One turn moves each row of this set onto another row. After a few examples, where does it send each row asked below?
fezur: [ 17.4 -16.0  -1.6  26.1  -7.8  -3.8  10.0  -6.2  -4.1   1.2  -1.6  -9.5
 -11.4   7.9  11.5  19.4 -12.7  -9.8  10.6   5.9 -13.5 -26.8   0.6 -15.4
  10.5  -1.3   4.7  25.6   2.0 -26.5]
zep: [ 25.1  -9.7   5.7   8.8 -20.1  14.5  16.3  -5.4  13.3   6.6   4.2  -1.2
  -9.1   1.1  18.5  13.6  -2.3 -20.8   6.7   6.0  18.6  17.9  13.3  -0.1
  15.0 -14.9  -1.7   2.0   7.5 -25.2]
Gufi: [-13.4  -8.5   3.5   7.2 -13.4  -1.7  -1.4   4.6 -29.8  20.0 -11.9  18.2
   6.0  19.5   8.9  27.3 -22.2 -31.1  22.2 -27.8  12.1   8.3  15.8  14.8
  16.7 -40.7  11.9  14.5  25.5 -36.1]
Vata: [-11.9 -10.2  -0.8  16.1 -11.6 -22.8  11.8 -23.5   3.1   0.3 -11.4  20.7
 -13.2  -4.4  -0.3  -0.1  -2.7  -6.3   4.1   6.3  10.0 -17.7   6.6  22.6
   5.7 -50.2   7.4  12.7   4.3 -38.1]
kal: [  3.2   4.0  15.6   4.0 -12.8  -7.8  11.2   1.1 -20.3  34.0   4.1  22.6
  -0.2  16.8  22.2  27.5 -25.1 -32.5  27.7 -11.4   9.6  12.5  14.4  21.9
  21.9 -30.4  14.3   9.3  20.4 -28.4]
mita: [  1.5 -14.2  -8.2  -8.3 -14.9   0.4  34.0  11.6 -16.2   5.2  17.2  20.7
  -2.2  17.5  -1.6  -4.2  -0.9  -7.1  -1.6  16.2   6.2 -24.4  24.6   1.0
  29.6 -33.2  17.7  14.4   0.3 -10.3]
nuni: [ -7.3 -10.0  -2.8 -11.1   5.2 -15.1  10.5   3.6 -36.4   1.2  15.4  19.8
 -14.6 -12.7  19.7  50.2  -6.1  -8.9  28.3  -3.1   9.3 -14.8   9.8   2.0
  10.6 -24.2  18.9  29.2  -0.9 -23.1]
belal: [ 13.2 -21.2 -10.7 -11.9 -23.1  14.6  30.9  -5.1 -19.5  18.3   4.7  17.3
   0.6   7.8  14.3  -1.9 -18.0  -3.3   3.8  18.2   3.3 -19.7  20.1   1.7
  33.2 -33.9  20.0  17.8  -7.0 -11.5]
Riluk: [  8.0 -26.3  -3.2 -25.8 -19.5  13.6  12.1  -4.9 -14.6   5.6  -9.1   1.0
  -8.1  11.5  13.9  16.1 -23.2  -9.5  19.8 -20.0   3.9  -5.2  12.2 -10.3
  -3.4  -4.9  16.2  30.7  18.5 -29.7]
lopop: [ -4.6  -1.2 -18.3   6.1 -13.7   3.0  29.7  12.7  15.7   3.2 -11.6  -5.4
  -5.6  12.5   7.5  20.0  -7.0 -15.0  26.7  15.9  18.1 -28.7  -0.6   0.2
   4.5 -26.9  28.1  -1.0  -4.5 -36.6]
seba: [  6.3  -3.5 -10.3  24.5  -9.2  -7.8  17.0   0.8  -5.4  12.9 -13.7  11.8
 -14.2 -14.1  25.6  20.4 -23.3  -2.9  14.4  13.5  -8.5   2.7  -2.2   5.2
 -12.8 -19.0  -2.9  26.5  14.9 -42.4]
gekir: [  1.4  -7.7   3.7  -9.1  -2.4   4.1  14.6  -6.9 -18.2   8.4 -23.1  11.4
  -9.3   6.1   3.3  14.5 -26.1  -2.5   4.3   7.5  -5.1   5.8  12.7 -22.7
  19.7 -23.8   2.2  24.1  36.3  -9.5]
neb: [-27.3 -26.0  20.6   6.3  -0.7 -10.0   6.6 -14.8   5.8  12.9  -8.1  12.6
  11.7   3.3  20.2  17.1  12.3  -6.5  10.5   9.5  17.1  -7.4  15.9   5.7
   0.5 -55.6  10.5   2.5   6.4 -33.9]
Kan: [-11.7   4.6 -11.8   9.4  -5.7  15.5  27.5  24.1 -10.1  13.4  -4.5   8.0
  -1.7   5.1   8.3  12.2 -11.7 -24.9  25.3  -1.7  11.6 -27.3   2.7   9.5
  -6.0 -17.3  41.8   1.0  -7.5 -32.5]
zorag: [-17.1 -15.2 -18.8 -34.3   1.3   6.7  -4.9  -0.5   0.1  16.1  17.1  10.5
   6.1  -5.8  28.2  17.5   8.7 -10.2   4.1   7.7   4.5   2.3   5.7   1.5
  -2.3 -24.4   3.4  12.3  -2.2 -19.0]
zila: [ -5.5  -0.4  17.9  18.4 -12.2 -10.0  13.4   3.4 -33.2  29.2   5.1  24.2
   7.4  18.8  13.1  16.8 -27.9 -26.1  21.9 -14.4  18.1  -9.9  20.5  15.6
  13.2 -33.5   1.0   1.9  20.0 -17.4]
suno: [ -6.2   7.6   8.4  13.6  -9.0   1.7  -1.0   2.4   5.3  -6.3   6.7  25.1
   0.6  -0.3  26.9   9.9  -1.7 -24.5  28.2  10.2  -5.2   4.9  18.5  -1.3
  17.7 -28.8  -4.1   1.5 -10.2 -31.7]
tol: [  5.8 -33.8 -12.4  -0.5 -21.0   8.3  25.6   0.0  -0.4  10.6   2.9  20.5
   5.0  17.8  10.7   7.5  -5.7   5.1   2.9  17.4   6.9 -14.5  21.2   9.6
  26.8 -42.0   1.2   0.5  -7.9  -4.6]
zon: [-17.1 -24.1  -5.7  20.9   0.1  -0.9  -1.8   2.8  -7.5  38.6   7.3  -3.4
  13.3   2.4  -0.3  30.2 -15.5  -1.0 -10.6   5.8  11.6   4.1   1.0  29.8
  13.7 -31.1  -0.3  15.9  10.8 -15.1]
Fedi: [-20.2  -1.9  15.1  -4.2  -7.4   7.6 -21.7   9.5  -3.4  12.6   7.5 -10.4
  -5.9  14.8  14.0  26.3  -8.6 -15.2   2.7 -19.0  11.4  -2.3   6.5  -7.7
  23.9  -4.0  13.4  17.3   7.5 -26.3]
Lem: [ -1.3 -31.7  -7.9   5.6 -11.1  -0.1  -5.2  -4.6  -9.1  24.9  12.3  12.7
 -12.5   3.1  34.8  22.6  -2.1 -10.2   1.7 -13.8  -3.0   0.5  24.1  14.7
   4.4  -4.4  -7.3  13.1 -14.5 -23.3]
bipo: [ -0.2 -17.3   5.1  18.4   6.6  -3.6  20.1   3.8  -6.6  41.5  11.9  -7.7
   8.8  -5.0   7.1  28.7 -18.5  -3.9 -10.7  17.5  -5.2  -0.1   6.3  24.2
  22.2 -24.4  11.5  27.5   7.9 -23.5]
zizep: [-28.2 -23.1   8.2  -7.9  -9.9   9.0  -4.7 -13.8 -14.7  17.8 -16.9  28.0
   8.5  20.2  20.9  30.8  -1.4 -18.0  -0.8  11.4  15.0 -23.1  -5.1  14.0
 -10.3 -38.5  13.6   4.1   9.0 -25.5]
barek: [-13.5  -1.0  -5.6 -17.2   3.2   5.2  -4.7   5.4  -4.3  30.0 -18.0   0.0
  10.1  16.1  13.4  15.2 -27.6 -10.1  -4.9 -16.3 -13.0 -28.8   1.2  -4.1
  14.4 -18.8   4.2   4.9   0.9 -28.8]
zubiv: [-16.7 -10.8   2.5  -3.3   1.2   2.8   4.9  -4.9 -20.5   3.6 -28.4  27.7
   7.1  22.4 -19.0  36.3  -5.2  -4.0  -8.4   6.0   3.8 -12.7   1.7  -0.3
   1.4 -30.1  21.1   9.5   3.0 -39.5]
posep: [ -2.7 -20.0   4.4  10.3   5.6  -6.2  30.2  15.8   0.5  37.7  15.0  -5.4
   9.1  -2.8   3.2  17.6 -16.0   4.6  -7.8   3.5   9.5  -9.1   3.0  29.5
   1.6 -30.2   9.9  15.3  18.9 -14.7]
siveg: [-17.9 -20.9 -13.1  -0.9   3.8  -8.6  14.2   3.7 -27.5 -14.1  -3.6  11.9
 -19.8  -3.1   8.6  42.6  -0.6 -21.1  30.6  -1.5   3.9 -19.7   7.3  -2.4
   4.1 -30.3  23.7  34.0  16.1 -25.1]
veze: [-11.2 -11.7   1.4   4.0   5.1  -1.1  17.7  17.1 -44.4   0.1  14.1  17.3
  -5.2 -14.3  12.1  43.3   2.9 -11.2  14.6  -1.1  21.9  -8.0  10.0  -3.0
  -1.3 -31.3  17.7  27.1  14.8 -22.2]
Zes: [ -5.1   8.1  -6.4  -1.6  -4.4  11.1  18.7  12.8  -1.1  17.9  -4.1  -7.9
   0.6  -1.3  13.3  20.6 -15.4  -9.4  32.4   5.1  17.7 -23.9  -3.9  -5.9
  10.1 -19.9  45.2   2.0 -12.1 -29.2]
Bupa: [ -2.5 -14.1  -8.0  10.5  -3.5  -5.3  14.7  -9.8  -4.0   4.5 -26.2  27.0
 -13.9  12.7 -11.9   7.8   1.6   2.3   7.0   1.0  -4.3   1.8  -8.8   8.2
  -2.8 -41.4  34.7  11.2  18.2 -25.5]

siveg goes to Gufi
Riluk goes to Fedi
bipo goes to belal
Now find these:
gekir goes to barek
zizep goes to neb
zila goes to posep

